One vector is turned by the same rotation once a tick. Each row is the vector after some number of ticks, and that number follows the row.
The counts run from 0 to 360.
[119 142 187 142 161 121 133 145 125 136 137 111 102  62  98 179 139 109
 114 110 130 168 146 125 127 111 169 154 112 122 116 117 125 130 112 118
 172 132 163 166 106 167 143 109 142 117 169 166 120  91 115  95 108  91
 129 118 105  96 147  96 134 146 125 120 136  96 141  91 180 186] -> 102
[106 152 133 140 102 136  82 110 154 166 136 107  93  92  97 161 121 159
 118 142 150 183 150 129 146 116 160 160 112 151 101 102 152 117 125  85
 137 132 149 150 110 136 142 124 149 148 165 138 140 118 139 135 109 102
 118  54 152 119 159 131  94 130 111  89 156 155 107  89 191 168] -> 66
[100 134 150 153 115 149  83 110 151 162 151  99  78  93 110 164 126 152
 118 130 157 167 155 120 141 120 169 161 116 125 108  88 128 124 128  84
 135 115 128 136 119 115 165 129 140 152 154 137 135 128 125 131 104 101
 104  82 123 101 138 119  92 131 136  95 153 144 127  86 223 172] -> 286
[100 129 125 155 117 121 121 115 162 171 133  97  99 128  98 136 145 196
  90 121 125 135 158 141 152 127 169 153 109 108 116  71 141 104 138 134
 152  92 135 129 106 131 159 123 161 145 142 130 127 110 111 149 107  82
 114 100 127 109 130 132 109 133 116  94 194 171 140 121 185 186] -> 182
[ 81 149 154 124 138 108 150 145 160 140 132 102 128  84  88 155 134 143
  88 140 123 147 161 109 117 119 153 162 132 104 130 146 117  76 151 152
 148 105 144 167  88 177 135  91 161 122 188 148 129 100  96 129 136  56
 131 119 124 106 149 148 151 124 114 118 180 133 139 128 117 161] -> 146
[ 93 134 165 173 126 139 134 136 143 163 114 108 132  89  94 137 160 147
 123 110 131 124 172 126 150 133 162 147 120 110 123 103 117 108 125 157
 172 105 103 137  88 153 181 112 166 143 145 140 127  92 102 100 135  84
 105 103 126 117 127 115 115 142 125  98 180 164 125 140 166 203] -> 192
[ 90 146 140 142 104 114  88 120 170 171 129 135 103  87 106 129 141 175
 105 136 110 176 141 129 151 118 163 160 115 101 109 100 168 119 159 113
 135 107 137 152 106 157 129 121 170 130 190 125 129  87 128 119 133  99
 140  59 135 127 159 141 125 141 137 115 173 157 124 110 167 162] -> 349
[110 143 151 151 113 160  95 108 158 157 140 109  82  86 118 167 127 140
 106 124 154 170 155 139 139 113 167 161  98 110 110  91 125 134 120  91
 151 117 130 130 111 136 167 140 143 137 140 131 119 120 121 137 123 105
 109  70 132 122 130 107 105 139 148  86 162 158 107  89 209 180] -> 292
[106 115 156 137  96 162 107 146 174 150 130 120 124 108 109 133 169 149
 113 134 145 131 177 148 100 139 151 145 126 128 103 104 105  82 135 111
 131 129 128 145 102 150 180 124 150 139 189 132 123  91 138 164 142  93
 113  80 130 107 171 165 149 155 124  87 166 139 103 120 156 185] -> 237
[ 91 160 154 173 140 136 148 138 146 150 111 108 118  95 102 153 140 137
  95 120 150 112 163 137 138 110 153 159 108 124 127 114 111  98 119 154
 184 107 113 126  93 160 160 123 166 153 128 140 128 109  88 118 131  71
 114 100 143  98 114 100 111 135 117  90 185 155 102 140 181 189] -> 196
[106 130 159 157 135 160  94 140 155 156 131 126 102 107 136 149 151 150
  96 130 157 125 159 158 113 108 174 157 105 137 105 102 137 108 114 107
 153 120 149 116 127 144 165 148 149 144 156 132 121 117 120 152 120 106
 122  78 119  79 152 113 113 157 138  88 166 129 100 100 218 168] -> 8
[107 139 143 124 123 129  90 133 173 155 147 122  89 111 120 155 131 170
  82 151 138 155 141 131 120 117 174 168 114 115 100 121 151  99 158  99
 126 118 180 139 123 157 128 118 149 128 197 149 133 111 117 169 104  86
 154  84 109  89 177 149 120 137 133 112 162 113 129  90 178 146] -> 338
[ 88 167 130 128 129 101 157 130 177 137 135 113 112  81  98 160 136 143
  67 142 124 150 152 135 122 102 139 164 113  95 137 115 132  89 150 141
 155 107 152 152  93 174 111 109 159 118 180 138 125 101 108 147 145  61
 142 100 135 105 134 128 155 124 118 107 194 143 126 122 133 155] -> 143
[108 127 152 147 113 152 101 129 168 151 139 132 103 101 134 123 161 151
  86 113 129 135 158 166 115 111 171 149 106 113 113  79 134 112 126 112
 156 122 136 119 133 145 165 136 148 132 161 127 103  93 132 154 127 111
 120  79 111  86 155 127 143 163 150  78 165 143 102  93 201 183] -> 13
[ 97 132 167 139 108 162 106 137 163 144 125 133 127 109 128 122 158 152
 104 111 133 125 160 140 115 129 180 160 116 105 104 113 110  94 135 120
 137 115 118 129 130 160 197 117 156 128 167 136 102  93 110 143 129  93
 114  87 108  94 170 158 147 160 155  85 151 150  97 105 177 191] -> 17
[ 78 127 143 131 138 137 103 134 133 142 161  80  99  91  91 164 125 144
 102 135 162 168 174 119 105 114 183 155 141 148 126 116 107  93 111 106
 133 127 157 153 126 120 151 110 126 151 158 146 131 138 121 149  94  83
 102 119 114  75 157 144 108 122 113  99 151 113 141  70 196 159] -> 274
[ 99 109 167 154 133 139 110 161 134 145 142 117 133  89 109 143 171 133
 123 124 134 105 163 111 125 121 155 139 120 130 114  98 113  90 135 137
 148 126 129 147 113 126 170 105 145 149 203 154 134  80 138 127 101  85
 129 126  97  46 145 122 129 143 112 105 150  91 149 120 194 176] -> 218
[ 85 169 152 132 109 141 127 115 163 127 140 110 100  89 114 167 115 123
  75 121 142 141 143 121 117 114 171 171 108  79 128 129  95 109 146 125
 152 111 117 128 121 165 159 109 142 136 147 157 111 118  75 142 127  70
 119  95 112 100 132 130 133 127 155  92 156 150  97  87 175 169] -> 306
[134 126 166 142 117 122 114 120 177 159 140 128  93  97 115 152 152 155
 117 121 114 148 133 120 156 137 154 159  97  76  97  89 146 116 162  93
 134 112 135 153 111 154 154 119 157 116 210 140 121  72 127 128 111  88
 138  92 112 105 151 135 143 152 138 118 158 129 145 118 182 184] -> 122
[ 97 132 161 142 111 166 108 137 170 145 124 129 118 118 132 133 148 153
  95 119 147 125 156 147 112 122 177 164 112 113 106 119 112  86 135 113
 138 119 125 119 133 161 192 122 152 138 161 134 103 105 102 152 123  92
 110  86 114  88 168 158 135 161 152  86 152 148  91 104 185 181] -> 16
[105 104 183 165 139 161  87 160 134 162 133 122 115  94 128 141 164 143
 126 120 154 131 169 132 119 123 188 146 120 146 101 116 127 115 114 119
 152 118 141 129 115 145 184 132 148 137 166 144 125  97 122 122 112 117
 116  91 104  81 163 119 107 160 135 105 150 114 121 103 210 186] -> 4
[ 79 172 148 143 128 126 125 130 163 161 114 118 114  87 104 148 122 161
  95 145 136 169 156 134 129 108 166 179 120 129 120 142 146  94 135 122
 147 103 147 147  95 186 133 121 173 130 152 131 131 118  94 121 142  82
 122  66 150 137 159 144 115 138 128 108 181 169  96 120 146 160] -> 358
[100 169 175 150 162 116 133 139 132 131 133 100  90  71  94 195 118 111
 101 127 143 156 139 114 128 103 158 174 109 124 123 133 126 116 118 114
 169 129 153 152 113 164 131 118 145 139 154 165 132 116  95 101  97  75
 129 109 131  94 134  96 111 132 114 112 148 109 128  97 195 168] -> 99
[115 118 159 118 123 127  93 149 159 155 149 127 103  93 119 145 151 146
  97 135 126 170 153 133 115 116 179 149 121 115 105 115 152 115 138 112
 132 123 181 157 114 164 141 108 142 103 207 153 121  83 136 147 118 102
 150  91  93  95 181 138 146 148 132 118 157 103 140  85 160 162] -> 335
[118 107 164 155 118 165 103 158 161 158 121 129 127 100 122 153 168 142
 125 138 160 118 175 144 111 134 147 144 114 145  94 117 117  87 127 103
 135 129 134 138 104 145 180 133 150 145 195 134 135  91 141 152 126 101
 122  81 129  89 167 142 121 160 118  94 160 116 112 125 179 178] -> 230
[ 55 149 148 143  91 133 107 134 152 136 137 118 131  72  84 126 153 135
 123 139 131 144 173 110 110 133 144 147 146 115 138 112  91  82 146 136
 137 124  93 161  91 145 162  99 158 159 181 133 131  91 118 120 152  78
 103  91 140 109 150 162 138 135 126  91 164 154 113 119 148 174] -> 250
[ 83 156 131 115 131 118 108 139 147 129 157 112 119  69 103 148 134 116
  82 145 142 167 161 133 104  84 157 151 125 152 137 120 132  86 115 121
 149 145 163 156 126 146 122 103 139 136 186 147 127 111 150 154 119  87
 141 100 126  61 160 131 147 121 116  84 160 103 120  75 173 144] -> 46
[124 146 164 146 113 124 124 120 182 162 126 132 104  85 111 152 152 147
 108 133 123 151 138 131 155 123 139 166  94  83 105  95 150 118 161 104
 150 113 127 150  97 166 144 125 166 113 203 131 129  77 129 124 142  88
 139  69 138 128 140 120 142 150 136 111 178 146 124 132 164 176] -> 129
[ 76 182 151 148 129  97 124 113 130 131 142 103  89  67  80 162 123 125
  97 109 115 169 133 114 143 107 155 163 114 103 141 102 119 126 133 130
 168 121 128 154 111 152 121 100 149 148 142 165 122 104  97  96 110  74
 123 108 124  99 123 102 122 117 128 103 150 138 124  91 187 178] -> 91
[ 98 124 141 125 105 122  74 126 138 157 155 108 115  81  92 135 138 147
 120 134 125 182 155 109 139 118 168 141 136 149 113 101 144 108 129 106
 127 139 148 171 115 125 151  94 142 133 201 150 134  94 159 129 101 104
 124  90 116  88 168 151 130 127 115  99 143 115 149  76 177 167] -> 57
[143 114 175 130 137 125 122 134 160 147 147 114  95 101 111 164 150 145
 107 111 121 151 137 126 138 136 168 155 102  91  92  94 135 117 143  98
 138 118 164 155 125 152 160 107 139 108 199 158 116  80 125 132  96  86
 134 111  93  88 162 137 145 153 131 118 143 107 151  96 180 187] -> 115
[104 146 147 139 110 144  90 116 153 168 132 105  96 101  93 165 117 157
 123 142 158 175 157 129 141 123 164 163 114 151 100 119 144 105 124  85
 135 131 140 152 108 145 155 123 150 144 164 146 137 120 125 134 111  97
 112  57 151 124 167 146  92 132 117  92 152 157 102  94 181 173] -> 67
[ 81 118 157 127 138 129 107 148 124 136 161  93 113  69  86 151 146 123
 109 125 146 177 188 129  95 114 175 139 152 150 137 106 101 103 105 129
 144 134 159 171 110 134 151 105 128 132 159 147 123 115 139 137 119  95
  99 124 110  86 156 134 139 132 111 102 152 110 146  71 171 175] -> 270
[ 79 124 140 126 136 122 103 138 126 131 165  88 104  71  91 153 147 131
 104 130 140 178 182 133 102 110 170 137 149 143 143  90 107 113 107 124
 151 135 161 166 112 123 139 109 130 136 163 141 123 112 144 141 119  96
 106 121 112  85 152 125 136 128 116  93 158 114 147  67 182 171] -> 271
[ 49 153 156 147 113 133 109 145 134 136 135 108 131  57  84 150 148 119
 124 141 148 153 180 108 107 115 140 149 151 139 145 130  89  85 129 138
 140 132 106 166  88 149 152 101 151 159 173 135 138 108 116 109 149  82
 102  95 146 103 150 138 123 133 118 101 162 137 112 116 155 165] -> 256
